In the data rows, 128 means zero.
Some points, one per row:
[115 118 121 194 170 173 148  86  98 124 141 128 108 123 107 128]
[173 188 174 167 165 170 164 183 188 177 185 182 173 149 206 162]
[101 105 116  94  98  72  97  85  73  76 108  80  86 144  88  80]
[163 143 130  81  99  97 135 149 123 108 142 142 136 146  90 129]
[ 61  68  57 107  91 130  77  38  51  34  81 134  88  50  76 127]
[ 69  94  83  83  98 110  59  57  69  72  72  98 103  60  57 120]
[255 255 255 239 228 229 255 255 224 215 255 201 231 247 255 152]
[156 162 204 182 176 130 225 232 156 182 192 184 213 171 205 133]
[175 185 149  96 101 116 135 160 144 123 170 140 109 122 102 159]
[184 139 164 168 162 144 167 147 143 183 149 131 157 169 184 171]
[127 111 104 137 161 129 118 121 117 135 116 110 108  80  78 104]
[124 142 125 111 108 103  95 125 143 124 120 133 118  93  64 118]
[138 143 167 163 141 151 149 141 152 155 185 160 189 174 177 149]
[109 104  46  53  80  99  69  58  74  62  88  92  91  94  61  86]
[ 72  68  72 106 108  88  78  64  85 103  54  86  64  54  67 109]
[121 134 128 119 123 127 117 140 151 145 125 147 145 131 131 133]
[120 159 134  98 118 119  92 138 148 102 107 144  90 107 141 172]
[111 109 149 139 151 140 158 154 124 106 114 109 147 147 141 129]
[148 124 119 111  91 129 143 133 115 114 132 145 136 121 113 111]
[194 185 255 195 199 180 244 217 177 235 183 147 215 169 216 158]
[ 61  68  59  99 122 118  94  54 103 124 155 100 109 119 124  94]
[155 142 170 160 159 125 178 182 142 140 124 132 174 178 180 140]
[188 181 217 180 175 182 233 192 149 196 200 150 170 160 228 172]
[200 211 227 173 142 184 233 215 193 211 203 156 188 159 208 144]
[145 145 149 142 175 124 100 144 156 146 101 127 119 130 152 139]
[ 80  64  32  93  71 101 105  81  87  70  81 101  77  85  86 124]
[ 85 108 117 116 110 163 136 122 142 124 179 129 139 127  83 111]
[ 75  78  36  90  88 120  97  52  62  51  30  94  94  78  76  90]
[105  85  72  87 111 101  95  93 113 123  97 111 140 140  95 104]
[172 143 159 167 173 143 167 147 156 172 168 157 146 139 164 157]
[131 133 170 159 146 127 159 145 131 128  93 111 169 148 144 129]
[120 108 142 161 146 135 150 109 120 136 116 144 147 108 123 149]
[129 142 132 134 128 104  97 135 113 104 154 172 118 116  99 113]
[113 100  86  79  71 119  97  70  88  82 120 106 112 129 105 144]
[162 161 183 173 128 171 199 181 185 161 199 151 120 170 116 167]
[ 85 106  76  74 113  82  44  98 123 102  73  97  96 116 139 120]
[131 140 139 138 123 138 140 103  75 114 122 115  98  89 117 138]
[169 186 186 161 108 185 167 153 175  88 160 176 112 127 112 155]
[203 198 178 187 129 146 221 190 165 179 201 159 172 166 190 125]
[128 149 154 199 146 188 161  93 113 122 112  93 124 140 139 103]
[150 135 114 160 147  78  97 119  84 134 125 113 131 157 150 120]
[ 96 106 121 140 127 101 151 141 110  87  78 103 144 127 110 129]
[121 103 128 135 143 119 100 110 134 131 116 150 148 129 137 124]
[160 164 172 164 127 106 137 150 124 137 144 129 129 134 153 145]
[ 95 111  75 131 110 204 137  51 109  88  88 106 135 127 112 146]
[188 166 204 179 197 178 249 238 196 208 167 176 219 163 234 153]
[255 236 254 218 198 215 255 247 213 255 255 188 232 218 249 173]
[144 180 184 166 168 138 175 159 152 153 122 138 152 157 166 114]
[128  93 141 145 149 140 124 132 142 151 174 150 147 149 144 175]
[162 183 162 141 116 152 159 165 172 134 153 158 148 165 153 167]
[170 200 165 128 104 143 177 182 150 160 197 145 126 160 203 135]
[131 145  93  83  86  91 115 127 104 120 113 110 115 151 145 128]
[ 73  35  37  92  85 102  90  77 107  96  86 112 119  92  58 124]
[ 73  88  63 127  98 142  95  91 106  60  72 102  53  38  81 133]
[108 150 153 124 108 115  91  84 128 157 140 136 156 144 136  87]
[127 121 155 171 185 128 146 172 141 138 125 148 165 173 180 130]
[113 126 116 143 118  92  80  93 128 137 135 149 107  95 125 143]
[141 145 132  86 104 127 144 133 131 126 156 142 120 139  94 127]
[200 185 190 154 155 169 197 184 149 155 163 164 140 175 217 209]
[173 192 175 127 139 149 143 180 162 168 188 213 179 161 189 116]
[122  97  96 151 116 192 138  63 108  96  88 101 147 147 101 143]
[154 154 196 201 183 105 134 173 119 137 146 166 184 167 177 149]
[152 174 132 154 153 165 203 168 132 160 120  96 134 174 190 125]
[ 87 115  49  50 113 179 110  86  72  31  81 116 118  86  57  82]
[152 146 140 145 119 136 156 120 136 145 143 114 103 107 124 120]
[125 127 121  84  99  90 125  93  81 108  86  61 116 176  84  80]
[107  99 115 161 144 164 143 128 110  99 136 144 114 104 124 148]
[119 119 108 132 139 110 135 153 117 145 142 132 101 123 166 127]
[124 103  89 100 103 139 116  78  73  94  71  88  87  66  64 138]
[ 90 111 102  66  93  79  78 126 138 130 148 120 123 128  89 111]
[133 129 139 154 130  96  95  95 105 129  99 111 120 129 118 124]
[41 40  3 69 75 50 34 37 74 74 60 93 97 73 63 95]
[101  99  99  97 115  86  70  98 110 116 112  95  66  84  81 124]
[ 72  99  37  71 110 156  90  84 113  84 106 132 102  73  76  97]
[124 129 181 171 135  96 151 177 144 170 148 148 146 145 165 125]
[ 72 105 112 116 121 109 101  99  93  68  95 118  88  87  73  87]
[117 134 131 135 103 171 155  91 109 123 145 125  96 102 119 110]
[151 144 157 127 129 125 117 110 126 128 116 118 119 147  96 119]
[108  96  85 148 151 126  96  77 116 161 112 136 142 138 156 139]
[116 129 140 114 119 121 110 143 137 105 145 129 108 101  74 123]
[160 176 175 161 126 198 175 157 176 120 160 133  99 119 111 170]
[133 121 132 132 146  95  96 134 129 141 124 113  85 127 152 147]
[ 99  85  76 117 119 125 108  71  80  88 100 117 125 136 102 112]
[129 120 151 151 172 132 134 142 136 134  89 111 155 161 178 143]
Then 24 other points, each followed by its number:
[107 137 142 126 128 123 150 154 104 132 131 102 117 117 123 113] 0
[138 121  99 123 152 116  82 117 126 169 161 159 143 131 161 130] 1
[ 87  83  61 102 121 122 118 104 123 134 112 114 114 114 103 112] 2
[174 211 214 190 170 211 216 195 178 202 225 195 176 151 166 122] 3
[ 96 118 108  89 111 115  89 122 141  96  91 138 106 100  77 111] 4
[108 121 131 138 179  89  65 134 105 129 118 165 108 120 143 121] 5
[124 101 104 161 149 100  95 119 110 123  80  98 117 174 160 114] 6
[123 134 112 130 137 101  96 103 127 132 100 106 109 126 142 134] 7
[116 124 118 134 134 116 117 110 136 156 129 131 123 142 155 114] 8
[114  93 130 105  90  62  97  82  86  94 130 111 116 179  78  83] 9
[103 116  79 106  92  84  63  47  86  64  67 101  93 103 108 130] 10
[113 118 186 188 213 148 183 167 139 192 156 144 179 165 218 137] 11
[102 137 122  73  87 175 130 114 145  94 116 132 109 112  80  90] 12
[228 219 255 181 168 224 255 255 238 227 232 209 255 174 245 206] 13
[106 105 144 129 132 138 131 137 144 133 178 159 168 154 142 120] 14
[174 150 110 114 121 132 137 120 125 131 125 138 164 147 123 100] 15
[143 162 158 152 146 136 136 169 185 160 120 128 128 129 159 116] 16
[113 116 102 136 123 141 167 124 137 107  74  98 121 108 115 125] 17
[147 136 207 197 191 141 175 216 190 201 193 156 182 187 208 153] 18
[142 115 110  95 102 132 124  93  92 118 125 109 107 135  80  88] 19
[165 197 248 196 204 175 216 211 184 219 191 160 211 198 243 141] 20
[118 116  98 103 112 138 115  94 125 132 130 118 123 131 136 135] 21
[184 209 205 129 171 170 148 202 195 177 159 179 195 158 218 156] 22
[111  85  83 108 105 147 120  99 106 105 149 150 115  92  66 129] 23
Which of these numbered points is nearest to each point below, ignoring the 3 directions in which the first points spread most? Its number follows each.
[ 95  86  63 136 110 136  95  89 116  73  73  93  86 120 136 109] > 6
[ 86 116 113 109 102 120  82  62  96 122 144 131 126  88  72 100] > 3
[105 115 115 158 156 106 108 118  95  92 141 138  74  64  83 125] > 5
[ 60  45  21  76  98  81  44  36  59  72  81 109 105  85  65  80] > 23
[170 134 172 178 187 113 149 176 156 160 126 143 202 164 139 153] > 4
[102 117 144 105  87 138 132 107 116 100 152 169 131 139 119 122] > 14
[147 198 199 169 135 194 220 172 153 119 186 178 110 106 128 157] > 11
[101 109  92 142 156 113  98 121 137 104  79 100  82 125 159 107] > 16
[ 92 115 116 131 107 106  91 107  88  47 100 149  76  27  55 138] > 5
[128 119 105  84 112 146 100  93 113  98 125 109 110 136 153 158] > 21
[186 237 173 120 128 195 172 171 171 119 164 167 144 161 166 122] > 22
[152 147 126 117 153 163 117 122 136 138 133 164 171 162 209 160] > 22
[108 128  84  99 113 123  76  65 104 106  90  79  89  79  72 117] > 7
[115 150 139 111  80 168 164 136 138  82 104 118 122 112  86 133] > 17
[156 177 234 186 192 191 238 242 170 160 172 136 152 152 204 165] > 0
[178 171 174 153 149 138 152 163 148 184 162 127 162 189 149 121] > 19
[225 207 225 173 149 152 250 243 166 168 178 140 179 160 203 184] > 17
[122  58   7  40  69 121  92  57  91  83 112  89  92  91  88 146] > 21
[ 94 103  98 102  84  53  65  86  92  79  80 127 111 125 132 115] > 10
[ 94  83  91 120  93 103  92 143 140 143 171 148  71 126  78 173] > 18
[178 182 200 149 162 174 216 221 193 187 178 179 224 184 192 118] > 12
[ 76  66  77 121 122 124  94  92 106  97 114 117  74  97 105 148] > 18
[146 126 119 110 121 115 117 144 140 154 137 148 181 150 127 107] > 15
[107 120  82  74  59  73  64  75 105  74  95 113 107 100 116 149] > 10
[211 241 255 224 236 212 255 255 228 209 222 216 255 213 237 160] > 4
[ 61  52  26  95  83  95  61  36  41  24  41 116 125  62  46 103] > 15
[ 71  33  28  62 102  84  69  79  84  75  53 122 145  97  82  90] > 13
[ 68  96  90 120 110 131  83  81 114  97 113 130 103  77  68  93] > 3
[137 132 117 107 116 135 107 119 121 110 102 104 118 144 109 122] > 6
[144 158 142 168 135 221 198 128 155 152 172 146 134 126 157 132] > 8
[159 184 190 154 142 193 180 163 155 134 168 155 151 128 141 154] > 20
[106  99 104 122 143 118 155 125 127 158 110 114 144 131 102  81] > 2
[105 104  63  89 112  86  41  37  62  75  72  75 104 117  91 119] > 10
[105  92 101 140 136  84  64  98 102 113 110 132  81  70  94 146] > 5
[ 84 106 107  80  84  90  90 117 100  98  77  82  74  66  63 102] > 0
[103 112  90 151 105 123 106  61 114 131 137 136  82 114 104 145] > 8
[122  99 135 167 175 123 135 152 134 153 137 139 113 139 141 123] > 18
[106  81  69 128 117 100  82  92 129 108  83  78 111  93  57 106] > 16
[231 221 255 215 218 184 233 230 226 242 210 154 201 192 237 180] > 7
[102  94  75  41  68  91 102  78  85  87  93  96 105 116  62  75] > 19
[109  98  71 102 107 140 106  91 130 124 157 113 120 141 119 134] > 21
[ 90  97 102  90  86 108 129  75  88 115 104  90 110 138 121 125] > 21
[175 153 150 117 113 127 161 224 181 162 212 225 167 215 127 189] > 23
[ 96 108  99  94 126 102  84  76  70 104  88 134 134 116 112 106] > 20
[183 197 217 185 142 128 164 165 167 178 169 135 130 147 162 135] > 7
[ 75  80 103 126 113 179 148 111 129 106 100 130 132 118 133 116] > 12
[171 179 178 152 160 178 184 188 178 192 200 183 188 182 222 145] > 21
[184 194 162 128 140 161 179 213 173 152 148 145 162 151 188 129] > 17
[207 225 245 184 203 188 232 227 191 208 190 161 230 208 255 155] > 20
[161 120 113 123 113 150 131 108 142 124  98 110 150 140 108 144] > 15
[111 120 108  91 109  85  59 119 123 103  82  99  95 100  75 111] > 16
[116 131  82  78  81 107  95 102 122  77  65  94  77  68  70 117] > 17
[ 87  80  86  80  92  92  88  92 147 120 179 136 134 100  63  81] > 14
[132 127 125 130 135  78  60  96  97 136 122 147 112  81  87 138] > 5
[201 176 222 187 182 177 250 238 182 182 181 181 245 192 212 167] > 13
[176 154 169 152 174 165 202 188 156 195 199 163 205 166 177 152] > 23
[102  89  82 135  99 124 115  87 109  80 109 112  86 146 104 160] > 6
[150 158 145 137 143 131 132 145 147 155 140 129 130 161 157 156] > 7
[164 187 151 113 146 139 119 189 159  91 110 146 123 111  83 119] > 4
[127 152 160 146 163 148 136 131 107 115 124 128 106  66 116 153] > 5
[105 131 110  93 100 127 102 120 138 100 116 142  88  65  79 125] > 4
[127 103 111 143 147 112 103 131 147 171 146 132 142 158 100  72] > 3
[103 105  94  87 109 130 129 114  86  77 123 100  94 112  93  96] > 0
[146 142 147 151 162 106 107 140 137 175 138 127 138 134  96 114] > 3
[158 152 118 148 161 116 131 157 117 128 107 116 116 120 150 158] > 7
[ 98 101 106 138 148 105  98 116 100 113  91 101  92 107  94  98] > 0
[ 76  77  67 113  97 134  68  36  54  35 109 134  73  70  81 129] > 5
[127 115 106 103 110 166 123 110  93  48 107 126 107 110  78 101] > 15
[ 86  72  94  96 117 145 142 123 130 133 126 116 137 113  75 116] > 2
[117 104 121 131 137 149 170 105 100 112 118 154 172 121 122 140] > 23
[ 65  39  17  95  96  88  70  51  84  49  56 132 111  87  77 114] > 23
[163 170 167 124 146 179 193 192 170 159 183 145 139 141 138 144] > 2
[123 125  97 108 116 124 109 109 107  89  85  84 129 127  69 101] > 15
[ 90  95 102 103  87  87  61 104 129  93 120  66  90  85  80 115] > 18
[179 204 255 146 128 172 207 229 200 185 224 184 193 190 183 157] > 20
[ 81  63  31 109  99  90  52  38  53  64  40  80  56  50  69 136] > 7
[ 92 104  72  67  98 101  76  59 117 134 174  91 107 137 141 101] > 21
[142 125 164 154 133 137 161 140 123 156 149 120 150 170 192 149] > 21
